rotation steps, each row followed by its count of steps:
The counts run from 0 to 666.
[ 14  28  29  -2 -13  25 -17 -18  14  10   3  10  -4 -13  -4  43 -12  -7
   7   1 -23 -38  25  19 -27  19  30  24   3 -19 -19 -19  21   9 -51   5
   8 -24] : 326
[ 10  18  26 -13  25  24  11   3  23  11 -25   7  -3  -2  -9  10 -35  30
   3 -32  -3   2   4  27 -40  18 -13  22  -1 -25   4   4   9 -13 -49  10
  13 -40] : 183
[  3  31  38 -13  22  22  37  14  25   3 -30   7 -15  -4 -16 -13 -33  12
   2 -15   6  -2  10  18 -48  26  10   2  13 -17 -11  -6   2  -6 -40  22
  31 -11] : 169
[ -5  19  16  -6 -12  18  -6 -20  16   5 -20 -12  -4  21 -19  33 -36   7
  11  12 -28  -5   7  58 -17  -6  -5 -10  45 -36   6   0  -8  10 -35  17
  14  -6] : 12
[ -4  29  11  16 -21  14 -15 -30   7 -10 -11 -18   9  25 -26  20 -17  -1
  18  28 -15  -5  25  28 -22  23   4   8  22 -41  -7   0 -19  16 -28  50
  15 -18] : 124
[  0  26  20  24 -15  21   5  -3  -4 -18  -3 -15   2   8 -47  12 -31 -10
   7  10   3  -8  13  28 -26  35  17  17  18 -43 -36 -22 -10  15 -24  28
  12 -10] : 138
[  9  36  -3   0 -17  18  19   0  -9 -23   1   3   3  14 -35  36 -40  17
 -11  -3  18   8   1  32 -45  24  -6  17  39 -23 -19   8  17   2 -26  10
  15 -20] : 42
[ 18  34  19 -16  12  24 -15 -21  11  21 -23  21 -15  -3  12  20  -8   9
  -1  -9 -18 -19  28   5 -36  11  16  -2  10 -15  15  11   8   5 -61  33
  18 -30] : 86
[ -7  18  17 -17  -1  24 -18 -24  21  10 -21  -3 -14  -5  -6  17   0  25
  19   6 -32 -16  27  32 -53  21   5  -4 -14 -35   8  -1   9 -10 -39  25
  29  -5] : 442
[  7  15  19   2  -1  31   4  -6  -9  -3  -8  -5 -12   1 -47  19 -45   2
 -21 -22  -8   3  -5  44 -33  10  11 -21  43 -36  -7  -6  -6   8 -35   8
  14   2] : 259
[-13  29  -1   5 -13  18  24  -1 -13 -22   0  -4  -6   4 -31  32 -29   8
   0   3   7  -6   1  47 -40  28  -8  14  43 -30 -28   6   8   6 -26   5
  26  -7] : 35
[ -6  19  21   0   8  25  19  -2  -9  -5 -14  -2 -19  -4 -36  11 -29   1
 -12 -16  -9  -6   1  41 -42  18  11 -28  46 -27 -10   1  -8  10 -34  18
  35  13] : 262
[ -7  32  35  -8 -13  23 -18 -22  16  16  -2   1 -16 -13   0  27 -13 -20
   4  15 -26 -34  31  28 -29  22  26   2  10 -26  -9 -20   8   8 -47  13
  14  -9] : 337
[ 29  39  20 -22   9  22  -3 -10  12  15 -20  27 -13   0   4  22 -17  10
  -9 -14  -4 -11  25  -4 -42  13  21   0  12  -8  10  10  19   2 -56  32
  18 -30] : 77
[-12  11  27  25  -9   5  -8 -15  -3 -13  11 -13   9   6 -47  29 -17 -17
  -9 -22  -8  -6   6  26 -33  45   9  -3  15 -35 -22  -5  -3   1 -26  34
  32  -9] : 477
[ -5  31  31  -4 -14  30 -28 -25   9  16   3  -9 -15 -11  -9  26 -32 -17
  -8   7 -22 -20  23  39 -21  20  14   5  16 -37  -3 -22  -1   6 -45   7
  -4 -16] : 344
[  9  34  39  -6  10  20  36  14  24  -6 -25   1 -10   7 -29 -12 -36   5
   2  -1   8   3  12  16 -45  26  20   0  18 -18 -18 -13  -2   1 -30  29
  28  -6] : 160
[-13  13  20   1 -15  -4 -15 -16  19   3 -12   3  -2  18 -17  52   7  -2
  30  -3 -28 -23  19  24 -28  25   4   8  -7 -32  -6   8  25  -5 -35  37
  37 -19] : 216
[ 22  33  30   3  -1  24  21   9  19 -10 -16  -6   3  16 -43  -1 -53   6
  -9   1  12  13   7  19 -36  21  19   9  20 -28 -17 -20  -3   4 -28  26
   7 -16] : 154
[  4  31  37  -2  12  22  36  15  17  -7 -22   1 -13   1 -32 -10 -36   2
   2  -3   9  -2  10  17 -43  31  20   3  17 -23 -24 -16  -1   2 -33  25
  28  -4] : 159
[  7  12  14  -6  14  30  14  -7  14   4 -21   8   1 -10  -2  33 -25  34
  18 -17 -21 -20   0  48 -30  -1  -6  28  25 -20 -12   1   8   7 -50 -10
  17 -28] : 532
[ 11  33  21  -3  10  24  -7  -9  -8  12 -18   8 -17  11 -23  11 -41 -12
 -25 -18   2   6  10  18 -20  12   5 -19  40 -32  11   9 -13  11 -52  38
   2 -24] : 605
[ -1  20   7  13  -4  29 -37 -36  -2   9  -8  -6   2   1  -9  28 -12   7
   9   1 -27 -16  22  31 -18  16  -5  16  11 -46   4   2 -14  14 -51  29
  -1 -35] : 108
[ 20  28  -4  11   4  23  12  -9   7 -14 -34   7   8  19 -14  15  -9  37
  33  12  -7  -6  19  15 -30   9   2  29  19 -26 -14  13  -5  18 -40  42
  23 -30] : 641
[ 15  17  40   9  12   5  26   5  17  -4 -19   6   6  19 -37  15 -29  -9
  -4 -21  -7  -2   3  13 -27  12  25 -16  40 -12 -13   0  -5  13 -36  40
  39  -8] : 499
[ 21  43  19 -16   4  15  19   4   5   0 -12  28 -15   0  -7  22 -13   5
  -9 -12   9 -13  21  -5 -51  27  24   4  19  -1  -8   9  27   1 -47  27
  31 -20] : 66
[ 30  34  18 -11   9  28   0   1  -3   6  -7  27 -12 -10 -12  30 -26   8
 -18 -28   8 -14  13   2 -40  21  21  15  10 -13  -8   0  26   0 -55  11
   8 -35] : 71
[ 11  29  12   3  17  27  -1  -7 -10   8 -30   8 -13  14 -17   7 -33   3
 -10 -16  -2   5   9  18 -17   6  -4  -9  43 -33  10  17 -19  17 -53  40
   7 -32] : 614
[-14  14  12   2 -10  24  -4 -13  -1   0 -10 -12 -11   4 -27  36 -35   5
   7   2 -25 -13   0  66 -18   3  -8   1  41 -45 -11  -6  -6  12 -36   1
  11  -8] : 15
[ -6  17  15  -8  12  23  21  -6  14   1 -23   6  -8 -14   4  31 -12  30
  25  -8 -23 -28   5  46 -36   6  -6  24  25 -17 -16   5   9   8 -48  -3
  32 -19] : 534
[  2  40  -1  -6 -16   9  28  -4   2 -21  -8   0   0  22 -27  29 -29  15
   0  13  10   7   8  33 -48  24  -5   4  46 -17 -12  17  10   2 -21  24
  33 -11] : 39
[ -5  15  14   8 -18  10 -29 -34  11  -2   5 -20  18  15 -37  30 -18   6
  -6  -6 -18   9  16  35 -43  34  -4  -4   4 -39   7   6  -2 -10 -25  36
  16 -19] : 464
[ 34  36  15 -16   5  27   0  -1   4   6  -8  27  -9  -4 -10  30 -30  10
 -19 -25   9  -6  16  -1 -42  17  20  14  12 -10  -2   2  27  -1 -55  17
   6 -36] : 70
